(in the rows, 128 means zero)
One turn sends every row of this set to another row. A few are shown first. Where does it send the rows asked after them?
beda: [128 128 124  96 102 125 120 143  76 136 128 153 169]
ludof: [105 162  84 118 125 125 114 101  83 134 133 130 155]
bato: [106 160  82 121 114 131 113 108  92 145 136 121 154]
ruk: [131 177 102 121 109 137 155 141 141 145 134 130 126]
vir: [173 125 143  92 140 154 109 130 130 131 131 116  91]
nukit: [129 179  88 113 132 109 152 129 125 114 127 155 122]
tave: [178 137 152  93 153 146 111 114 109 104 113 121 103]
pivez: [125 180 145 115 139 140 170 114 106 127 126 145 145]
Kuzor: [170 127 140  86 160 139 110 119 115 108 127 135  90]
legug: [126 129 116  90 101 124 120 136  76 127 126 149 168]
ses: [123 178 128 109 147 126 166 112 103 115 126 159 137]
Kofe: [136 180  87 121 118 119 149 140 137 129 127 141 124]
tokin: [174 136 135 117 170 148 105 110 115 112 110 122 100]
Meden: [159 126 137 105 168 160 112 102 119 117 123 119  94]
Gul: [164 126 117 107 157 156 105 113 133 122 125 114  88]
bepo: [129 181 107 112 145 112 157 119 110 107 122 161 131]
zoze: [131 128 114  95 104 117 117 144  77 132 127 157 166]
zazip: [102 161 101 118 127 135 119  96  78 138 134 128 162]
bavis: [180 136 154  97 139 158 110 122 120 118 117 107 104]
Riz: [169 126 158  89 154 154 114 120 116 121 129 125  96]
rume: [161 126 134 106 158 165 110 109 129 127 126 110  93]
Motud: [117 160  90 136 134 116 109 128  87 159 139 146 151]
Girok: [114 160 115 136 138 129 118 122  78 165 138 143 160]
zevu: [117 160 102 139 127 128 112 129  89 170 141 138 155]
galo: [127 128 110  93  92 127 117 143  85 135 129 143 166]
div: [115 160 104 133 144 118 114 120  76 154 137 152 156]
miz: [125 129 120  91  95 131 120 139  80 135 127 144 170]
bop: [174 136 143 119 165 159 107 114 119 124 113 114 103]
Ludi: [162 127 121 103 167 151 106 106 124 112 122 122  89]
kof: [104 160 100 121 116 141 119 103  87 149 136 117 161]
toz: [175 126 126  91 146 139 104 130 128 117 128 127  84]
Befod: [131 179 126 124 112 148 161 136 133 149 132 125 138]
Razi: [127 129 107  91  96 121 116 140  81 128 127 148 164]
mivo: [182 138 130  94 147 135 102 122 119 100 113 123  95]
rugep: [124 176 142 116 126 152 169 123 120 144 132 133 141]
latuk: [132 129 110  97  98 119 115 150  83 137 128 152 165]
fim: [177 135 122 119 164 146 100 119 125 116 112 119  95]
keze: [130 128 119  97  97 127 118 148  82 142 129 148 168]
nufi: [177 136 131 121 156 156 102 121 128 127 113 110  97]
Taz: [184 137 132  98 134 146 102 129 129 116 117 109  95]

ludof turns into Motud
ses turns into bepo
Meden turns into tokin
Now these:
toz turns into Taz
galo turns into keze

One turn sends every row of this set to another row. A few are shown first. Where does it send the rows asked after them?
vezes: [143 137 116 161 109 133 128 103 143 152 127 105 125 156 141 132 125 145
 120 146 147 140 135  86 122  95 151 133 169 122 119 150 105 110]
sadod: [137 174 127 128 127 128 137 103 122 118 121 174  86 129 136 122 118 158
 127 137 119 147 134 136 145 157 152 120 131 135 159 131 129 136]
zez: [120 163 125 136 133 119 139 103 122 117 123 173 101 125 129 109 107 154
 112 135 128 140 138 134 153 159 146 111 141 140 155 128 119 142]
mugos: [106 128 121  71 149 133 112 147  96 154 123  89 169 113 118 151 142 121
 113 132 107 139 153 135 105 112 125 149 113 124  99 109  90 145]
figar: [101 129 115  66 151 129 117 144  89 163 119  90 154 112 113 143 146 118
 121 130 102 129 150 132 111 112 131 145 113 131  99 101  93 147]
fad: [109 131 120  69 144 133 118 143  97 161 119  88 153 107 111 150 144 124
 121 134 100 143 149 135 106 110 127 150 104 126 102 101  92 151]
vimi: [161 126 120 132 111 136 128 124 160 100 155 132 112 142  98 130 125 127
 152 120 111 114 117  97 155 116 110 132 132 136 134 126 174  91]
nilu: [119 168 122 135 120 124 136  96 112 121 128 174  99 131 133 107 119 150
 117 156 143 136 133 135 146 161 140 128 126 138 157 120 123 133]
ketu: [107 106 136  97 144 139 105 147 121 110 129  81 151 117 136 135 136 102
 124 111  99 115 147 135  99 120 118 145  77 153  82 147 124 146]
Vepiv: [149 125 137 136 110 142 128 127 140 100 174 147 124 167  96 128 121 120
 143 118 129 116 110 104 152 126 110 135 125 143 135 126 168 106]
vaba: [156 128 130 130 117 134 127 132 165  97 163 138 123 150  91 133 112 122
 146 120 120 118 111 104 155 121 105 127 146 139 134 128 167 107]
rodi: [ 86 150 118  70 169 132 117 184 116 112 107 113 142 129 133 142 147 113
 130 125 129 114 142 138 102 146 129 134  89 123 107 135 110 134]
luzis: [126 165 120 130 133 128 144  99 119 115 123 176  92 123 134 116 112 158
 118 128 117 134 141 135 152 156 148 111 136 128 155 123 131 121]
bepe: [146 138 123 158 100 146 129  91 130 151 147 117 129 165 150 139 126 141
 120 151 148 133 132  96 113  97 148 142 162 112 115 140 111 108]
Fil: [156 145 123 154 103 141 129 101 130 157 131 114 115 162 144 143 133 152
 129 136 133 153 132  87 121  94 163 138 159 118 126 149 110 108]
mani: [ 88 153 119  69 168 133 124 190 115 119 108 114 134 138 126 147 149 115
 138 117 125 117 135 133 101 141 136 132  83 122 109 129 112 131]
Boki: [ 87 149 115  66 169 131 123 183 112 118 110 113 132 135 131 142 149 106
 138 116 124 101 138 134 103 139 137 131  92 126 101 127 116 131]
fufe: [109 108 130  94 144 136 110 139 117 120 126  75 137 117 138 133 140  96
 131 112  98 103 147 133  98 115 128 143  81 156  75 141 124 146]
fota: [170 134 134 129 107 137 124 130 154 103 160 135 109 153  96 136 126 127
 155 120 112 131 109  99 151 117 117 137 125 144 139 133 170 107]
tuke: [144 136 112 160 108 136 133  96 128 157 122 109 119 154 143 129 134 152
 121 134 136 143 140  82 129  96 158 133 157 119 125 144 108  94]
kiron: [112 110 138 100 143 142 115 145 125 116 126  80 137 119 142 140 134 103
 130 108  95 114 146 134  90 115 129 141  72 150  76 146 124 147]

fota turns into sadod
rodi turns into mugos
Now these:
vezes turns into vaba
tuke turns into vimi
Vepiv turns into nilu
Boki turns into figar
mani turns into fad

One turn sends every row of this set to another row. A few are shown first. Where does it send the rows asked after them?
visu: [148 149 121 118 104 118 143 149 152 147 142 118 112 126 139]
vabe: [134 163 130 126 107 129 188  97 145 138 125 130 121 128 167]
firu: [109 113 125 144 130 140 152 119 107 162 157 120 152 182 142]
gige: [132 169 127 127 115 116 131  82 160 100 107 141 153 172 127]
vupi: [101 154 133 166 134 127 147  97 146 162 157 111 158 158 111]
paba: [132 137 144 128 153  91 138  79  97 103 140 149 135 156 129]
Vapo: [107 128 154 184 103 111 141 124 147 114 115 169 117 161 128]
vovuz: [144 133 151 141 129 120 111 124 114 120 158 131  90 144 177]
las: [148  93 125 138 119 146 126  91 137 134 142  95 128 180 158]
zusi: [146 113 122 147 155 108 167  90 149 142 163 104 138 182 120]
mub: [123 114 157 191 115  69 134 120 124 118 125 125 114 145 138]
Tigi: [146 155 134 172 142 113 175  72 131 141 159 121 128 125 137]
tib: [121 119 144 177 105  76 165 134 131 129 109 155 132 159 151]
laban: [144 179 125 188 114 111 141  99 157 138 135 111 153 163 174]
Moke: [111 115 141 126 141 109 150 122 116 144 146 135 139 198 180]
gez: [160 136 118 116 136  89 144 111 111  89 131 115 126 178 141]
sorav: [165 154 122 144 114 118 106  90 134  83 122 112 125 162 138]
Tefum: [126 155 132 142 121 109 149  69 106 113 110 146 167 164 159]
lir: [107 122 149 171 113  81 144 137 150 106 120 110 110 178 124]
semuz: [126 126 146 108 108 154 130  95 161 130 129 131 103 142 147]
povar: [148 176 133 132 125 101 142 141 178 120 144 127 103 154 149]
veku: [111 128 142 194  90 117 139 128 135 103 110 123 118 179 149]
nipo: [137 174 121 168 102 120 144 112 149 155 140  93 143 124 142]
Fiz: [137 109 134 129 120 142 120 134 110 148 161 134 110 141 143]
Zofi: [103 144 156 168 151 114 124  81 153 148 155 144 153 177 137]

vovuz turns into laban
zusi turns into semuz
Now these:
sorav turns into Tefum
visu turns into vupi
tib turns into lir

